500 stands for zero in the data rows.
Here are some points, each followed by its number:
array([537, 500, 501, 550, 532, 575, 469, 447, 582, 488, 422, 420, 620, 447, 457, 444, 585, 585, 528, 572, 394, 536, 570, 398, 480, 529, 439, 595, 498, 317, 431]) 0
array([470, 643, 585, 365, 369, 295, 521, 448, 505, 389, 384, 545, 495, 442, 586, 638, 487, 207, 627, 184, 507, 483, 569, 456, 569, 440, 393, 552, 368, 403, 666]) 1
array([374, 690, 476, 659, 519, 396, 434, 592, 453, 467, 488, 469, 554, 489, 283, 508, 398, 589, 550, 742, 443, 506, 486, 390, 450, 501, 362, 572, 505, 422, 341]) 2
array([783, 395, 735, 249, 382, 395, 726, 146, 627, 374, 348, 333, 392, 391, 861, 531, 663,  45, 641,   0, 443, 699, 644, 606, 590, 457, 664, 592, 417, 321, 824]) 3
array([327, 843, 489, 667, 550,   2, 499, 632, 377, 518, 356, 633, 610, 546, 386, 559, 259, 430, 587, 581, 552, 426, 402, 353, 575, 522,  50, 667, 414, 557, 378]) 4
array([690, 212, 598, 417, 500, 603, 594, 354, 583, 455, 447, 312, 566, 439, 422, 338, 638, 560, 532, 445, 445, 665, 521, 495, 402, 478, 646, 498, 640, 408, 420]) 5
array([547, 553, 622, 277, 515, 424, 536, 291, 563, 687, 565, 634, 356, 509, 999, 783, 550, 322, 358,   0, 538, 470, 461, 648, 818, 735, 615, 434, 348, 666, 942]) 6
array([641, 145, 411, 276, 527, 436, 567, 708, 450, 464, 287, 662, 864, 530, 135, 265, 520, 463, 760, 641, 742, 439, 414, 376, 414, 402, 251, 578, 632, 607, 385]) 7
array([577, 283, 438, 497, 514, 651, 490, 510, 511, 475, 475, 487, 514, 547, 339, 375, 608, 553, 598, 599, 495, 528, 522, 508, 382, 420, 601, 459, 607, 441, 408]) 8
array([442, 450, 457, 442, 597, 573, 484, 552, 428, 656, 622, 701, 471, 520, 671, 602, 474, 601, 355, 587, 636, 372, 370, 525, 608, 621, 470, 471, 493, 702, 608]) 9
array([569, 555, 541, 490, 503, 471, 514, 386, 568, 440, 362, 407, 637, 449, 503, 485, 562, 520, 555, 503, 389, 509, 609, 362, 482, 533, 406, 592, 477, 254, 506]) 10
array([370, 865, 578, 470, 414, 189, 507, 561, 482, 392, 377, 582, 525, 477, 584, 662, 373, 202, 610, 274, 516, 418, 517, 412, 600, 488, 288, 628, 319, 470, 645]) 11
array([381, 647, 502, 583, 511, 521, 449, 548, 467, 575, 619, 540, 398, 516, 597, 573, 433, 552, 447, 559, 473, 415, 431, 542, 526, 589, 513, 453, 442, 543, 518]) 12
array([448, 535, 412, 527, 528, 199, 488, 713, 389, 394, 345, 635, 761, 460, 240, 393, 360, 470, 670, 710, 680, 435, 393, 298, 494, 459,  72, 629, 503, 509, 327]) 13
array([332, 629, 402, 820, 570, 735, 356, 547, 424, 707, 830, 437, 329, 569, 444, 567, 417, 840, 222, 928, 380, 437, 443, 597, 400, 543, 690, 320, 518, 634, 325]) 14
array([635, 242, 454, 546, 535, 999, 452, 311, 563, 610, 763, 338, 298, 553, 682, 438, 667, 741, 286, 587, 361, 609, 586, 669, 393, 535, 999, 262, 620, 503, 550]) 15
array([678, 120, 479, 486, 572, 999, 470, 310, 585, 586, 684, 315, 356, 550, 584, 384, 734, 781, 295, 597, 377, 580, 573, 693, 339, 479, 999, 330, 666, 537, 523]) 16
array([630, 413, 388, 593, 597, 327, 546, 411, 441, 578, 319, 432, 549, 628, 390, 343, 490, 460, 745, 447, 427, 474, 615, 437, 526, 421, 464, 656, 539, 447, 382]) 17
array([291, 851, 437, 573, 474,   9, 467, 814, 353, 394, 274, 718, 765, 494, 134, 519, 223, 398, 729, 728, 660, 338, 424, 207, 535, 428,   0, 710, 381, 528, 355]) 18
array([538, 730, 587, 563, 498, 233, 584, 327, 500, 445, 353, 462, 420, 476, 604, 538, 488, 279, 598, 210, 391, 581, 587, 479, 544, 454, 434, 595, 373, 326, 547]) 19
array([250, 766, 427, 489, 454, 234, 407, 854, 389, 382, 443, 741, 733, 507, 205, 565, 281, 450, 542, 806, 709, 368, 377, 309, 488, 479,  16, 608, 428, 603, 384]) 20
array([450, 492, 432, 445, 610, 596, 455, 560, 448, 651, 657, 704, 520, 586, 742, 613, 487, 593, 338, 546, 618, 411, 319, 567, 636, 636, 489, 398, 445, 767, 649]) 21
array([502, 614, 560, 402, 416, 170, 579, 530, 525, 359, 289, 592, 587, 395, 541, 571, 456, 178, 679, 246, 587, 469, 516, 398, 592, 471, 276, 621, 392, 474, 611]) 22
array([679, 143, 405, 448, 568, 731, 526, 461, 521, 487, 437, 478, 637, 527, 317, 214, 632, 634, 579, 654, 544, 528, 502, 451, 371, 411, 621, 512, 639, 509, 354]) 23
array([630, 377, 477, 418, 497, 444, 575, 494, 527, 428, 319, 468, 647, 517, 339, 391, 592, 403, 723, 410, 517, 486, 553, 457, 439, 396, 447, 557, 540, 465, 439]) 24
array([196, 810, 401, 618, 512, 585, 330, 834, 411, 509, 709, 660, 459, 526, 384, 634, 354, 669, 336, 962, 543, 335, 441, 441, 421, 503, 331, 449, 428, 530, 493]) 25
array([504, 516, 525, 372, 436, 529, 505, 570, 503, 433, 519, 527, 522, 407, 508, 553, 488, 489, 451, 470, 525, 517, 448, 482, 511, 496, 513, 469, 492, 505, 571]) 26
array([380, 674, 416, 513, 523, 262, 518, 719, 412, 447, 367, 658, 678, 500, 290, 506, 403, 470, 673, 667, 659, 376, 462, 350, 542, 463, 118, 605, 450, 547, 398]) 27
array([588, 669, 578, 616, 446,   0, 686, 401, 508, 315,  77, 358, 650, 408, 348, 412, 406, 186, 831, 160, 540, 599, 506, 344, 601, 486,  36, 781, 509, 338, 366]) 28
array([464, 201, 398, 606, 551, 999, 400, 473, 502, 639, 865, 388, 243, 620, 463, 436, 580, 801, 271, 729, 402, 561, 452, 774, 307, 455, 999, 249, 660, 692, 429]) 29
array([494, 612, 552, 554, 528, 601, 502, 403, 539, 605, 609, 436, 354, 470, 790, 615, 560, 568, 327, 403, 389, 546, 554, 625, 585, 620, 669, 446, 459, 468, 645]) 30
array([748, 262, 654, 370, 486, 812, 597, 123, 661, 549, 566, 325, 359, 445, 877, 503, 765, 532, 337, 154, 306, 681, 576, 653, 506, 600, 926, 403, 520, 350, 692]) 31
array([770, 193, 572, 232, 418, 717, 609, 300, 558, 460, 452, 418, 494, 431, 674, 488, 695, 360, 498, 188, 490, 598, 578, 577, 489, 453, 795, 386, 614, 431, 620]) 32
array([537, 363, 501, 449, 491, 592, 491, 637, 472, 499, 542, 530, 568, 469, 424, 472, 488, 588, 419, 623, 599, 515, 445, 497, 447, 533, 472, 433, 550, 540, 496]) 33
array([407, 560, 489, 536, 472, 470, 442, 621, 455, 473, 547, 481, 472, 545, 390, 507, 431, 456, 542, 591, 585, 459, 422, 555, 482, 478, 495, 462, 511, 590, 418]) 34
array([671, 512, 721, 326, 329, 347, 587, 193, 559, 391, 344, 385, 355, 424, 918, 646, 661,  82, 553,   0, 396, 652, 638, 629, 637, 467, 666, 537, 375, 333, 792]) 35
array([684, 316, 620, 450, 474, 622, 574, 256, 613, 503, 490, 334, 450, 427, 701, 469, 645, 456, 479, 253, 383, 623, 521, 551, 551, 539, 713, 464, 628, 414, 584]) 36
array([365, 600, 417, 568, 499, 629, 383, 645, 465, 571, 623, 628, 538, 548, 355, 506, 394, 712, 401, 947, 554, 399, 408, 439, 386, 522, 391, 468, 479, 613, 385]) 37
array([393, 486, 495, 793, 469, 917, 400, 522, 555, 486, 800, 266, 352, 484, 393, 435, 505, 914, 214, 917, 306, 596, 529, 561, 334, 477, 853, 312, 602, 362, 264]) 38
array([319, 761, 445, 670, 512, 544, 406, 592, 450, 570, 640, 416, 446, 518, 463, 560, 428, 650, 377, 772, 406, 499, 511, 477, 493, 520, 501, 497, 449, 433, 394]) 39
array([725, 191, 573, 368, 506, 638, 569, 310, 595, 475, 397, 367, 534, 494, 465, 335, 664, 450, 626, 275, 422, 609, 556, 563, 441, 415, 731, 489, 590, 420, 471]) 40
array([302, 690, 490, 647, 466, 684, 352, 481, 491, 650, 848, 529, 140, 588, 765, 724, 448, 642, 141, 502, 449, 469, 450, 756, 594, 614, 830, 309, 420, 709, 652]) 41
array([628,  79, 486, 285, 372, 999, 431, 574, 549, 348, 604, 386, 590, 408, 283, 341, 724, 714, 416, 751, 508, 574, 560, 521, 202, 379, 839, 353, 705, 379, 457]) 42
array([570, 559, 602, 395, 457, 339, 541, 387, 532, 412, 372, 477, 492, 416, 652, 578, 523, 268, 556, 191, 483, 542, 511, 494, 588, 529, 438, 568, 462, 411, 648]) 43
array([430, 552, 494, 521, 571, 505, 485, 543, 451, 581, 555, 593, 578, 498, 555, 526, 441, 571, 454, 589, 579, 427, 428, 502, 570, 560, 357, 476, 517, 626, 491]) 44
Which five points above are nearest to each new point? Their numbers follow each, smallest number first.
array([193, 813, 413, 486, 428, 298, 405, 889, 407, 414, 480, 708, 637, 474, 280, 601, 275, 517, 508, 836, 668, 379, 362, 373, 499, 473,  76, 541, 404, 586, 465]) 13 18 20 25 27
array([617, 577, 561, 551, 442,   0, 715, 434, 498, 356,  79, 387, 662, 391, 289, 384, 431, 151, 860, 158, 565, 585, 459, 303, 626, 457,  75, 778, 476, 392, 297]) 17 19 22 24 28
array([261, 702, 542, 660, 518, 711, 376, 517, 466, 649, 867, 515, 151, 564, 808, 762, 381, 661, 133, 568, 456, 503, 386, 681, 595, 627, 765, 282, 460, 697, 623]) 12 14 21 30 41
array([416, 637, 510, 571, 488, 313, 468, 609, 460, 480, 512, 538, 465, 514, 382, 527, 382, 419, 524, 547, 540, 446, 444, 508, 507, 480, 377, 520, 485, 612, 400]) 2 12 26 34 44
array([514, 437, 562, 398, 377, 962, 413, 450, 579, 452, 772, 497, 374, 437, 646, 587, 682, 613, 190, 585, 399, 552, 626, 638, 434, 471, 922, 320, 501, 405, 643]) 15 16 29 30 31
array([413, 719, 468, 548, 497, 417, 468, 542, 503, 555, 581, 523, 498, 488, 639, 634, 439, 545, 467, 523, 485, 500, 435, 445, 545, 591, 448, 484, 408, 511, 544]) 12 26 34 39 44
array([653, 406, 403, 601, 634, 345, 589, 368, 522, 512, 275, 417, 498, 611, 379, 316, 583, 417, 767, 376, 448, 504, 572, 444, 489, 436, 495, 635, 513, 407, 403]) 0 8 10 17 24
array([670,  29, 394, 281, 583, 449, 578, 666, 437, 433, 241, 699, 884, 532, 105, 223, 547, 447, 797, 653, 790, 394, 441, 398, 372, 335, 229, 594, 621, 575, 395]) 7 8 13 23 24
array([708, 274, 680, 322, 440, 826, 550, 134, 666, 515, 577, 349, 325, 456, 895, 514, 724, 485, 338, 149, 351, 661, 608, 627, 514, 600, 878, 388, 510, 347, 679]) 30 31 32 36 40
array([523,  73, 408, 615, 547, 999, 416, 411, 530, 619, 834, 349, 224, 630, 511, 391, 631, 824, 274, 695, 401, 568, 443, 800, 329, 470, 999, 199, 665, 662, 425]) 15 16 29 38 42
array([569, 653, 635, 235, 530, 469, 559, 271, 540, 638, 629, 616, 293, 491, 999, 820, 555, 261, 275,   0, 485, 484, 475, 686, 826, 757, 692, 402, 302, 589, 999]) 3 6 30 35 43
array([466, 312, 332, 484, 586, 705, 450, 804, 437, 633, 666, 689, 627, 583, 258, 376, 456, 769, 436, 943, 717, 346, 402, 476, 444, 470, 485, 409, 619, 754, 423]) 9 33 34 37 44
array([627, 349, 615, 425, 532, 624, 580, 264, 560, 500, 542, 307, 356, 466, 732, 524, 611, 480, 394, 247, 411, 674, 493, 613, 550, 560, 679, 450, 521, 450, 576]) 30 31 32 36 40
array([295, 680, 514, 658, 477, 726, 385, 529, 454, 682, 878, 565, 180, 527, 850, 781, 420, 672, 118, 548, 416, 479, 423, 715, 603, 644, 783, 303, 424, 679, 649]) 12 14 21 30 41
array([755,  31, 443, 254, 470, 575, 630, 574, 495, 382, 240, 535, 823, 493, 109, 165, 619, 418, 763, 543, 715, 548, 529, 405, 329, 339, 440, 603, 682, 477, 402]) 5 7 8 23 24
array([696, 293, 643, 392, 481, 582, 594, 263, 618, 517, 536, 335, 450, 436, 760, 450, 640, 439, 428, 180, 407, 694, 565, 596, 520, 565, 702, 467, 595, 411, 592]) 5 31 32 36 40
array([658, 276, 532, 472, 476, 541, 596, 406, 543, 496, 436, 354, 571, 448, 439, 387, 577, 515, 554, 449, 443, 659, 501, 446, 457, 475, 494, 531, 599, 427, 417]) 0 5 8 24 40
array([444, 524, 562, 553, 482, 458, 493, 376, 519, 525, 658, 414, 227, 496, 842, 666, 483, 371, 363, 218, 487, 548, 455, 724, 651, 546, 743, 368, 531, 648, 636]) 6 12 30 36 41
array([511, 400, 548, 459, 509, 701, 471, 514, 514, 553, 625, 466, 518, 454, 496, 467, 507, 660, 408, 618, 538, 574, 480, 500, 478, 557, 533, 410, 549, 496, 510]) 8 12 26 33 44
array([353, 691, 477, 695, 492, 397, 433, 546, 467, 448, 510, 454, 526, 518, 314, 554, 409, 586, 476, 752, 441, 454, 534, 408, 463, 481, 365, 586, 472, 433, 376]) 0 2 34 37 39
array([660, 349, 632, 461, 490, 515, 600, 314, 556, 521, 510, 332, 409, 428, 679, 477, 622, 457, 500, 217, 411, 638, 569, 570, 549, 547, 710, 453, 548, 415, 572]) 5 30 32 36 40
array([430, 531, 465, 795, 480, 879, 351, 484, 565, 543, 845, 237, 319, 483, 408, 450, 531, 914, 206, 922, 249, 598, 501, 555, 324, 532, 824, 352, 577, 435, 272]) 14 15 29 38 39
array([369, 664, 415, 640, 524, 437, 475, 622, 486, 460, 540, 455, 501, 477, 303, 468, 435, 605, 533, 797, 454, 467, 563, 403, 441, 440, 355, 551, 490, 389, 335]) 0 2 34 37 39
array([557, 304, 422, 185, 399, 661, 506, 723, 482, 310, 327, 676, 843, 431, 146, 379, 569, 447, 680, 738, 657, 427, 579, 300, 342, 335, 267, 594, 545, 341, 507]) 7 8 13 24 33
